One vector is turned by the same rotation once a step. Each row is the vector after some number of steps, and that number follows the row.
The counts run from 0 to 170.
[ -1  -6   3 -40 -41 -24 -56 -44  24   7] : 27
[ -9  55   0 -43 -35  37  12 -27  -6  28] : 141
[-60 -28  -8 -55  -9 -19   8 -15  18  12] : 6
[ 31 -18 -22 -47  39  20  11  14  14  46] : 132
[ 59 -27  13   2  12 -13 -27  15  37  19] : 39
[-13 -12 -13 -62 -22  34  23 -50  10 -12] : 9
[ 14 -20  27  60 -20  24 -10  13  33  36] : 109
[ 25  51 -15  50   4  16 -44 -38 -21 -14] : 32
[ 28 -14 -25  28  24   4 -43  37  40 -52] : 93
[ 33  11 -17 -68   2 -18 -16  36  31 -32] : 153
[  1 -11 -24  19  33 -10 -43  35  28 -48] : 94
[-27   1 -29 -56  53 -47   7 -15 -33   4] : 136
[-35  55  18 -11 -35 -42 -15 -14 -10 -35] : 158
[-48  15 -35  11  35 -10  16  62  18 -19] : 75
[ -9  50  -1 -11  -1  67  48   7  23  21] : 70
[-13  65 -41  28  42   2   2  33   0   3] : 146
[-18 -17   7 -76 -13  -6   4  36  43 -11] : 79
[ 36   7  11   8  31  46  16 -46 -42  17] : 123
[-52 -43 -21 -18  35 -30  14  22   6 -11] : 4
[ -3   4 -38 -50  58 -41  -1  -1 -24  -6] : 135
[ 42  28  -3  -1 -33  39 -60 -50  -9  -8] : 30
[-27  14 -43 -14  11  46   8 -46 -23 -37] : 11
[ 27  12 -14 -45  10 -25 -17  10  13 -51] : 154
[-40  32 -12  -4 -20   7  -8 -22 -12 -62] : 85
[ 72 -27   6  -6  24 -16 -31  15  21  26] : 40
[ 12  63  42   9 -69  28 -12  -4  26  -6] : 161
[ 15  -6  13 -56  56  -7  37 -10 -23 -16] : 62
[-59   1 -24 -15  31 -25  14  52  18   4] : 76
[-37  29 -34  19  10  41   6 -47 -11 -39] : 12
[  8 -19 -18 -35  33  13  18  28  36  61] : 131
[-33 -36  -8 -68 -12  -3   6 -18  20   7] : 7
[-29  46   3 -58 -31   6  22 -29  -5  39] : 140
[-30   6 -33  19 -20  36 -24  12  51  28] : 17
[ 29 -48   2  19  59 -37 -16   0 -23  -3] : 115
[ -8 -30  37 -34 -12  12  13 -65 -16  51] : 120
[-72  30  27 -11   2 -12  48 -33 -38   2] : 66
[-15 -47  53 -25 -13 -24   1 -46 -10  41] : 119
[  9  35 -15 -52  20 -37 -21 -14  -5 -58] : 155
[ 29  23  44  -3 -20  41  11 -42 -11  40] : 49
[ -7  -1 -12 -80  -3   9  -4   9  26 -28] : 80
[  2   0  22  58  21 -33 -14  49  28 -39] : 167
[ 27   0  34   0  33 -68 -15 -22 -37 -10] : 44
[-16  22 -15 -35  -9 -21 -16  43  50  32] : 150
[-56  28 -29  31  -3  24 -16 -25 -12 -32] : 13
[ 45   6  12   7  -2   9 -27 -56 -15 -56] : 103
[  2  13  -1  41  47  27  29 -26 -45  11] : 125
[ -7  30 -32  15  43  25  29  43   3 -17] : 73
[ 13  10  17  48   3  15 -20 -59 -24 -43] : 104
[-13   7  19  54  48 -18  21  40  -3  43] : 55
[ 12  19  13  56  25  -5  -2  50  20 -46] : 166
[-11  44  12 -16  -9 -44 -18 -15 -20 -54] : 157
[ 37 -20  28 -14 -40   7 -46 -49   6 -35] : 101
[ 21  -6 -44 -47  66 -21  22  -6  -9  17] : 134
[-38   1  -1  33  27  10  18  15  -3  60] : 128
[-59  34  -6  21 -29  -7  -6 -25   2 -42] : 86
[ 13 -31 -48  -8  -3  39 -24  26  64  10] : 19
[ -5   8  11  57  -2 -26 -29  25  25  43] : 36
[-16  10  18  79  -1   4 -27 -24 -15 -14] : 106
[ 30 -13  23  20  -6 -12 -38  34  48  47] : 38
[-13  -9 -43  11 -11  45 -27  19  51  27] : 18
[  8  15  54  -3 -28 -20  -8 -51 -30  44] : 47
[-66 -55  -1 -34   8 -24   9  -4  16  -4] : 5
[ 21 -19 -52  -5  25  27 -38  25  52  -9] : 20
[ 25 -13 -57 -16  20   9 -39  14  35 -26] : 21
[-16 -41  -7  18   4 -59 -46  26  32 -38] : 96
[ 40  35  10  27 -32  46   0  23  27 -33] : 163
[-41  26  20  -7 -31  33  47  -7   0  32] : 68
[-42  22 -18 -33  22 -50  10 -17 -36  12] : 137
[-13 -17  -2   1  32  25  17  23  25  81] : 130
[-20  -4  33  80 -15  17 -28  -5  16  19] : 108
[-77  21 -41  39 -25  23 -13  -3  19   7] : 15
[ 19   9 -26 -79   1   4  -7 -11  18 -49] : 81
[-39 -16 -18 -10 -12 -66 -49 -29  21 -13] : 25
[ -3  20  -1  75  -3 -19 -54   7  15  23] : 35
[  1 -50  21   5  35 -55 -17 -13 -15  11] : 116
[-14 -49  30   8  24 -54 -24 -35 -20  24] : 117
[ -6  12  19  58  53 -12  17  31 -13  14] : 54
[-14 -22  29  40   5 -37 -20  58  38 -29] : 168
[ -4  62 -32  14  31  22   3  15 -15 -17] : 145
[ 62 -14   2  -8  39 -37 -34 -17 -21 -12] : 42
[ 43  24  11  41  36  27  31   0 -22   8] : 52
[-39  47 -32  19   9 -16  -8  54  42  19] : 148
[-54   8 -25  29 -24  29 -19  14  31  25] : 16
[-29  -5  40  85 -21  -1 -27 -29  -2   2] : 107
[-16  13 -12  60  39  17  18  -8 -45  35] : 126
[-14   3 -26 -45  -5  46  -6 -54 -17 -37] : 10
[-16  46  31   9 -64  -4  -6  -3   8 -17] : 160
[-18 -11  -1   9  35   1  19  14  12  80] : 129
[ 34 -11  17  -7  50 -58 -15 -14 -30 -25] : 43
[  2  35 -19  -7  17  73  52  29  10  -4] : 71
[  7  -7  40  10  17 -57 -18 -40 -28   9] : 45
[-21  -2   1 -27 -32 -40 -62 -42   1   5] : 26
[  9  18  -5  33  36  36  22 -46 -54  10] : 124
[ 10 -36  27 -39 -40 -10 -34 -33  19 -17] : 100
[  5 -28 -53 -12  32 -23 -45  -1  11 -21] : 22
[ -8 -20 -23  25  28 -43 -34  14  24 -45] : 95
[ 47  28  24  30  23  48  22 -19 -27  13] : 51
[-33  11  -5  54  43   6  17   0 -21  50] : 127
[ -5  35  -1  73  18 -19 -49 -10  -7   9] : 34
[-31  38 -15 -22  -7 -11  -5 -23 -20 -69] : 84
[-42 -33 -29 -10  50 -22  16  22   4 -24] : 3
[  1  42  -6 -31 -10 -48 -18 -25 -19 -69] : 156
[-13 -28 -13 -65 -18  31   8 -40  17 -17] : 8
[ 54 -36  11  33  13  27 -13   4  53  37] : 111
[-58 -11 -13 -26   0 -24   7  43  47   4] : 77
[  1  30 -29  -2  25  60  47  25   6 -14] : 72
[-34  53 -35  26  28 -11  -7  49  10   7] : 147
[ 40  41  10  39  -1  40   4  33  31 -32] : 164
[ 67 -16  11  -9  38 -27 -29  -5  11   6] : 41
[-21 -14 -36  -8   0 -69 -59 -16  -4 -27] : 24
[ 31  19  -7 -62  -4 -15 -17  30  44  -4] : 152
[-36  33   1 -44 -25 -15   5 -36  -8  39] : 139
[ -9   9  59  -2 -18 -50  -5 -44 -31  23] : 46
[  1  12   0  14 -42  48 -17  17  52  -5] : 90
[-19 -57  36 -13  -3 -42 -10 -45 -20  28] : 118
[ 24  31  20  57  50  20  23  18 -24  11] : 53
[ 14  19  60  -6 -26  -2  11 -37 -13  40] : 48
[ -8 -32  45  26   2 -50 -11  49  45 -15] : 169
[ 12  69 -15 -36 -22  51  14 -17  -5  18] : 142
[  5  -1  18 -39  47 -23  35 -14 -45 -23] : 63
[ 31  27  -3 -27 -46  29 -43 -62   5   5] : 29
[-36 -40 -25   6  61   8  20  31   6 -29] : 2
[-31  20  19 -30  35 -34  34 -26 -45 -20] : 64
[ 31  -2  16  -6   2  47   9 -66 -25  24] : 122
[ 14  72 -30 -13   2  61  18  -9  -7   3] : 143
[ 64 -54   9  21  53  18 -11   7   7   4] : 113
[ 20 -12  15  43  -6 -12 -38  28  43  60] : 37
[-61  32  32 -17 -19  -2  46  -7 -12  17] : 67
[ -1   3   1 -26 -47   0 -46 -65  14   5] : 28
[ 15 -21  32 -23  -5  24   7 -59 -21  30] : 121
[ 30 -20  27 -59  31  -7  36  25   6  31] : 60
[ 45 -12  20 -10 -21  16 -29 -54  -8 -54] : 102
[ 57 -42   4  21  30  28 -15  11  24  24] : 112
[-21 -41   5   4 -12 -53 -46  13  36 -24] : 97
[ 29   7 -16  19 -18  54 -18  28  56 -14] : 91
[-18 -13  37   6  17 -17  25  47  26  61] : 57
[-18  29  -6  21 -53  39 -14  10  53  -4] : 89
[-42  34   8  19 -55  22 -13  -4  32  -7] : 88
[-52  31   3 -38   0 -41  16 -26 -20  30] : 138
[ 19 -27  28 -56  14  -9  29  22  17  46] : 59
[ -3  14 -25 -56   0  11 -10 -24   2 -68] : 82
[  1 -31 -18   7  42  50  44  33  23 -20] : 0
[  1  85 -42   9  16  35  14   9 -13   5] : 144
[ -2  15  20  56  -7   7 -21 -45 -21 -37] : 105
[ 38  -5 -12  25  12  44 -25  38  47 -27] : 92
[-12   8  33  23  36 -24  27  43   5  51] : 56
[  2 -37  44  -9 -17 -29 -11  40  49  -9] : 170
[ 29  31  10  49   7  24   2  28  19 -53] : 165
[-61  22 -37  45   3  24  -6 -17   4 -15] : 14
[ 25  43  35  18 -58  44 -11   8  21 -20] : 162
[-52  24  17 -18  25 -20  37 -19 -40 -11] : 65
[ 12  17 -18 -65 -17 -20 -13  42  54  14] : 151
[ -7 -23 -41  -5  30 -48 -47   2  12 -28] : 23
[-35  17 -22  -3  -2 -34 -15  50  44  24] : 149
[-37  -8 -14 -52 -14 -28   5  38  52   3] : 78
[-13  21 -23 -48 -10   5  -2 -26 -12 -74] : 83
[ 12 -31  33 -25  22 -18  27  37  22  52] : 58
[-37  23 -35  22  44   0  26  56  18 -25] : 74
[-63  45   2  29 -29  13 -10 -14  24 -18] : 87
[ 45  31  49  12  -1  29  14 -29 -13  17] : 50
[ 46 -63   0  20  51 -17 -14   5   1   2] : 114
[ -3 -39  22 -31 -41 -19 -40 -24  28 -12] : 99
[-32  41  17 -14 -20  59  46  -5  11  16] : 69
[ 42  41 -14  26  -6  31 -43 -41  -6 -16] : 31
[ 27  -7  16 -70  47  -1  34   0  -2  -1] : 61
[  8  41 -13  71  15   2 -34 -14  -7  -7] : 33
[-12 -33 -24   1  59  23  32  33   9 -23] : 1
[-22 -36  24 -18 -25 -52 -43   2  32 -13] : 98
[-30  44  33  -7 -45 -15 -17 -23  -2 -22] : 159
